In the rows, 128 means zero.
One turn sends every row of this set to another row. A few are shown first. Where does it send the rows asked after them?
furar: [125 138 127 131 134 156 119 137 150 107 129 102 148 128 118 140 100]
ner: [122 123 123 147 129 164 124 118 135 104 113 115 126 110 114 150 107]
paba: [132 136 112 134 126 160 101 147 160  98 121 119 139 142  99 130 105]
Gogu: [140 126 149 152 113 161 126 127 157 115 120 118 132 136  88 136 113]
nen: [132 135 121 157 128 152 104 142 137 116 127  99 102 124 101 146 108]
kuz: [127 126 125 141 136 153 131 131 133  95 111 123 126 110 119 144 106]
veza: [126 123 124 146 130 165 128 117 132 103 114 116 125 115 117 151 107]
dapi: [132 114 151 147 119 157 117 135 163 104 119 117 133 128  88 125 113]
Levot: [144 116 129 130 108 146 113 146 150  89 121 122 110 139 108 166 105]
ziru: [135 131 111 139 129 150 108 141 153 109 125 113 144 148 106 134  97]
sirig: [131 117 154 147 122 161 118 134 162 105 119 116 131 127  93 125 109]
fibu: [132 136 110 137 127 164  99 147 156  98 124 115 139 140  95 130 106]
zameg: [124 116 132 119 131 127 118 132 135  96 114 116 126 139  87 149 118]
Ruf: [124 115 133 120 128 128 117 129 133  96 115 115 125 135  85 151 115]
pafa: [143 125 136 143 109 174 118 138 147 117 127  94 122 132  89 137 116]
surib: [134 115 151 149 122 159 118 136 162 110 122 117 132 127  89 125 115]
dipiz: [120 112 119 115 132 138 113 153 153 105 128 106 132 137 100 139 116]
fesu: [141 128 119 154 127 153 114 153 132 109 117 104 100 124  90 143 114]
gug: [138 123 143 125 105 162 117 143 157  99 118 123 124 128 101 153 134]
zatem: [132 135 123 160 124 149 104 145 135 112 128  99 102 125 101 150 111]
Dinir: [124 113 122 137 121 145 129 147 129 108 118  91 107 131  91 140 115]
vifa: [142 120 135 132 118 154 109 144 155  87 131 129 115 138 112 165 119]
fuguf: [129 141 130 136 116 152 130 143 139  88 114 112 124 121 124 159 116]
poki: [124 118 137 117 128 130 115 131 135 100 114 118 124 135  82 149 116]
mosup: [117 121 121 143 130 163 126 117 133 105 111 116 124 115 114 150 107]
dif: [145 114 130 133 108 145 116 150 151  89 121 124 111 140 108 164 109]
Vemur: [134 135 122 155 131 150 107 143 133 115 128  97 104 127 100 148 110]
zol: [135 135 111 135 129 162 101 147 159 102 122 120 143 141 102 131 108]
Vaki: [144 112 127 131 109 148 110 151 152  90 121 124 116 137 108 165 105]
gil: [123 105 131 120 140 138 112 130 140 102 120 112 122 142  86 147 123]

veza moves to zol
Ruf moves to nen
mosup moves to fibu
Now these:
gil moves to fesu
pafa moves to gug

One turn sends every row of this set to another row. A few are shown first. Where does it send the rows asked after them?
riveg: [133 125 115 136 130 133 142 125 126 142 134 119 125 132 101 137 114 151
 140 156 149 141 103 133 143 115 131 129 128 147 139  97 138 118 131 105
 123 125 137 127 112 163 126 110 135 128]
Las: [114 134 141 135 145 142 109 123 144 131 135 114 130 127 106 124  99 133
 141 142 114 134 116 141 147 113 145 107  97 140 144 126 137 111 103 130
 126 136 136 147 114 151 128 134 130 123]
bok: [121 116 126 132  98 116 137 122 145 137 164 127 132 123 125 155 130 148
 130 139 149 127 116 135 143 112 135 127 114 145 153 137 136 124 132 123
 130 114 135 112 110 126 129 112 118 136]
vutu: [118 128 139 141 152 130 115 129 149 146 148 123 136 113 101 118 115 137
 141 138 117 132 119 139 143 104 145 107 100 144 143 124 135 116 111 131
 130 130 136 135 114 168 129 139 133 122]
kan: [134 120 129 132 137 108 140 115 127 146 139 137 133 114 138 129 119 129
 134 148 129 131 118 141 127 108 153 106 112 124 160 110 143 119 121 127
 155 136 126 132 115 139 140 126 123 134]
verar: [127 127 137 123 126 133 126 127 151 134 143 115 145 141 135 153 121 162
 127 172 141 138 108 152 151  99 127 116  96 131 129 122 132 112 122 123
 125 123 116 119 123 134 125 128 123 119]
palom: [113 126 120 133 136 134 122 135 126 138 151 133 126 135 119 151 123 150
 122 154 136 152 114 135 132 119 138 133 104 134 135 121 154 115 143  99
 120 139 130 120 139 128 155 125 131 119]
gafun: [119 115 132 140  99 120 137 121 143 138 160 126 136 131 130 157 132 150
 128 135 143 126 119 143 140 109 136 136 115 137 159 133 131 121 123 120
 132 115 128 112 106 120 134 118 125 135]
dak: [126 124 148 131 120 130 131 129 155 125 130 114 129 126 114 132 111 133
 149 150 165 119 137 142 139 114 136 105  99 142 157 117 161 100 118 127
 137 139 132 127 106 169 128 122 132 130]
Deguf: [121 128 117 134 135 139 120 133 123 132 146 130 127 131 116 146 116 153
 120 158 139 153 116 142 140 122 131 133 104 137 139 113 152 115 142  98
 118 142 136 123 140 134 157 123 125 122]
vogo: [126 114 123 156 124 130 131 139 136 140 134 134 123 120 112 135  98 136
 141 140 134 132 145 152 132 101 144 122 119 132 151 135 170 121 127 124
 128 127 143 151 108 134 154 136 119 124]
Mim: [122 110 132 146 104 129 134 129 138 131 166 110 136 142 125 125 117 159
 149 122 146 132 116 144 148 122 132 130 120 149 121 130 137 113 121 107
 126 131 129 141 110 145 128 111 122 124]
tuka: [125 113 133 135  97 126 133 122 140 135 162 123 142 126 127 151 131 152
 126 142 144 125 122 142 144 108 137 130 114 145 153 137 133 125 128 129
 128 116 127 111 111 120 131 112 120 133]
tepi: [117 101 132 143 106 130 132 135 137 131 161 108 127 149 126 125 115 155
 147 122 149 136 111 142 148 116 130 126 114 146 119 121 137 112 118 109
 121 133 131 143 107 138 123 113 121 119]
Balit: [115 129 135 130 129 122 106 141 138 142 140 130 132 122 137 116 107 142
 146 145 139 126 132 141 148 127 122 105 107 119 139 116 151 100 118 140
 137 135 151 123 115 134 124 136 118 107]
gezi: [130 128 139 124 119 138 126 128 144 132 141 107 141 136 131 157 129 155
 122 170 131 138 110 148 155  96 134 115  92 132 134 115 132 108 123 126
 125 127 123 116 122 133 130 128 130 115]
nolin: [135 124 129 143 139 114 139 118 130 141 144 134 125 104 125 131 119 122
 141 145 132 132 123 154 130 109 142 106 110 127 170 112 148 127 121 130
 142 141 115 129 123 132 135 130 121 131]
Nozu: [116 121 145 137 123 141 143 114 149 124 128 117 136 111 116 136 115 133
 151 147 150 121 141 132 134 113 134 101 108 135 156 116 154 104 117 134
 140 143 128 124 103 163 123 125 128 123]
Zan: [107 119 129 134 113 133 105 148 135 137 144 131 132 129 137 118 101 136
 139 143 146 123 132 140 142 132 133 119 111 109 141 116 153 114 113 140
 139 134 137 133 119 128 135 129 115 115]
tata: [118 126 115 136 130 141 122 140 121 131 148 132 123 133 121 154 118 153
 117 150 138 149 113 141 136 116 131 131  97 131 138 113 152 115 133  95
 116 141 132 127 133 136 153 127 124 120]
Dabu: [125 105 124 157 132 128 127 143 131 140 146 126 123 125 109 146  94 133
 137 143 126 128 147 148 134 104 144 116 110 128 154 133 170 129 132 116
 126 121 143 139 108 143 145 124 124 132]
poka: [118 132 131 146 127 126 109 139 130 135 151 124 133 129 134 128 105 140
 138 141 140 123 133 141 143 129 133 108 110 112 142 120 152 105 108 144
 132 137 142 140 110 127 137 131 107 102]
Ripo: [133 115 114 137 131 133 144 124 126 137 138 114 125 130 109 133 110 151
 141 152 148 142 112 131 144 119 127 133 127 151 140 101 137 118 132 100
 125 128 135 135 119 160 126 108 131 132]
leto: [114 123 137 144 143 139 109 123 136 132 143 117 142 129 103 118 112 134
 142 142 125 141 109 148 151 104 149 101  93 129 140 128 133 120 100 124
 130 133 143 137 120 159 139 135 127 119]
Zasep: [126 126 132 140 142 110 131 128 127 158 148 155 132 109 133 121 117 134
 141 140 126 135 128 154 124 108 139 107 111 129 157 112 146 118 124 122
 142 131 127 132 126 142 130 131 121 124]
bap: [131 119 115 140 131 131 144 127 134 140 138 110 114 127 106 141 115 145
 141 155 150 144 112 130 146 117 128 135 125 146 143  97 130 116 131  99
 127 132 137 130 114 161 132 109 129 135]
taba: [112 110 132 149 104 127 129 132 135 132 164 107 129 138 128 129 113 160
 151 125 145 135 113 145 149 116 131 129 120 144 112 125 148 113 120 104
 123 133 127 137 113 148 127 111 122 123]
zetab: [115 118 144 134 128 127 130 123 150 137 134 124 123 108 119 132 110 142
 144 147 154 118 144 145 128 104 127 110 107 141 157 122 167 100 121 130
 142 140 136 108 104 159 126 126 125 130]
derem: [123 112 130 153 127 129 120 152 139 150 149 133 128 121 104 129  93 147
 139 139 127 129 142 152 135  96 133 111 106 139 140 136 170 120 126 129
 124 129 142 136  97 147 144 132 120 125]
mil: [134 131 137 121 125 138 125 123 144 131 144 110 146 135 135 154 123 164
 118 170 134 137 111 151 152 104 129 119  91 132 137 123 139 110 127 122
 124 130 119 115 124 134 133 127 127 120]

verar moves to taba
vutu moves to Balit
Now these:
gezi moves to tepi
mil moves to Mim
nolin moves to Nozu
leto moves to Zan

